Some points, one per row:
[-1.9 -0.5 -1.3  0.9 -0.6  0.2  0.2 -0.2]
[-0.1 -0.8 -1.2  0.4 -0.5 -0.2 -1.  -0.6]
[ 0.4  0.1  2.2 -1.   0.4  0.2 -0.4 -0.5]
[ 1.   0.4 -2.6  1.  -0.5 -0.2  1.7  1.2]
[-2.3 -0.8 -1.5  0.6  0.5 -0.1  0.6 -0.5]
[-0.2  1.5  0.5 -0.4  0.1  0.  -0.5 -0.3]
[ 0.2  0.   1.1 -0.7  0.4  1.2 -0.8 -0.5]
[ 1.3 -0.6 -2.4 -0.5 -0.6  0.   1.5  1.2]
[ 0.   0.1  0.  -0.4 -0.1 -0.1 -0.4  0.2]
[-0.3 -1.1  1.1  0.3  0.7 -1.5  0.4 -0.5]
[ 0.6 -0.8  0.6 -0.5  0.  -0.5  0.2 -0.1]
[-0.1  0.4 -0.1 -0.2  0.3 -0.3  0.8 -0.5]
[ 1.5 -0.2 -0.4  0.6  0.3  0.  -0.3  0.4]
[ 2.2 -1.  -0.8  1.3  0.3  2.1  1.4  1.8]
24 more points follow, each with its number after it:
[-0.6  0.3  1.8 -1.1  0.6 -0.2 -2.   0. ] 0
[-6.2 -0.3 -1.9  1.8 -1.2  0.   0.5 -1.4] 1
[-1.3  2.2  2.9 -0.7 -0.5  0.5  0.7 -0.3] 2
[ 0.8  0.4 -2.5 -0.1 -0.7  0.1  1.6  1. ] 3
[ 0.1  0.8  0.  -0.2  0.2  0.1  0.1 -0.1] 4
[-0.1 -0.1 -2.1  1.2 -0.7  0.3  2.7  1.1] 5
[ 1.9 -0.3 -0.1  1.  -0.2 -1.   2.2  0.9] 6
[-0.8  0.7  4.7 -1.5 -0.3  0.5 -0.9 -0.3] 7
[ 2.5  0.3 -0.7 -0.4  1.  -1.3  0.9 -0.3] 8
[ 0.1  0.4 -1.8  0.5 -0.7  0.5  1.5  0.5] 9
[ 0.6 -0.2  0.1 -0.2  0.2  0.3  0.2  0. ] 10
[ 0.5  0.6  1.   1.2  0.  -0.4  1.5  0.2] 11
[-2.8 -0.1  2.4 -0.4 -0.2  1.1 -0.1 -0.9] 12
[-0.2 -2.   0.4 -0.6  0.  -0.6  0.6 -0.3] 13
[ 1.4 -1.4 -0.5 -0.2  1.9  1.5 -1.1  0.1] 14
[ 0.3 -1.9 -0.6 -0.9  0.  -0.5 -0.3  0.7] 15
[-0.9  0.5 -0.5  0.8 -1.3  1.4  1.3 -0.7] 16
[ 0.2 -0.5  0.4 -0.2  0.7 -0.8 -0.4  0. ] 17
[-0.5 -0.2 -1.9 -0.4 -0.6  1.5  2.4 -1.6] 18
[-1.8  0.3 -1.4 -1.1 -0.5 -0.4 -0.6 -0.2] 19
[-2.  -0.9  1.7  0.4 -0.8 -1.3 -0.3 -0.2] 20
[ 0.7  0.5  0.8 -0.5  0.6 -0.1 -0.1  0.1] 21
[ 0.6 -0.8 -3.5 -0.6 -1.   0.3  5.2  3.8] 22
[ 1.6 -0.1  0.7 -1.   0.1  0.3  0.   0.4] 23
Which of these numbered points is nearest to each point below by angle, seen from the average point of the first points? Its number follows each.
[ 5.4  0.8  1.7 -4.5  1.2 -1.7 -7.6  3.5] > 23
[-0.7  1.3 -1.8  0.7  0.   0.8  1.8  0.8] > 9
[-0.1 -0.1  0.6 -0.3  0.1  0.1 -0.1  0.1] > 7
[ 2.4  1.  -3.6  0.3 -1.   0.4  3.1  1.7] > 3
[ 2.3 -0.3  0.9 -0.2  0.1 -1.1  0.5  0.5] > 23
[ 0.1 -0.4  0.1 -0.1  0.2 -0.3  0.  -0.2] > 17
[ 0.7 -1.  -0.6 -0.9  0.9  1.9 -1.9 -0.1] > 14
[ 1.  -0.1 -1.4  0.  -0.6 -0.4  1.8  0.9] > 22
[-0.4 -1.   1.1  1.  -0.2 -0.6  0.   0. ] > 20
[-7.8 -1.4 -6.8  3.2 -1.8  1.2  0.  -1.6] > 1
[ 0.9  0.7  1.1 -0.7  0.9 -0.1  0.  -0.1] > 21
[ 0.5  0.1 -0.7  0.   0.1  0.1  0.1 -0.2] > 8
[-0.3  0.7 -0.8  0.2 -0.5  0.3  1.1  0.5] > 9
[-1.9  0.3 -0.5  0.7 -0.2 -0.1 -0.2 -0.5] > 1
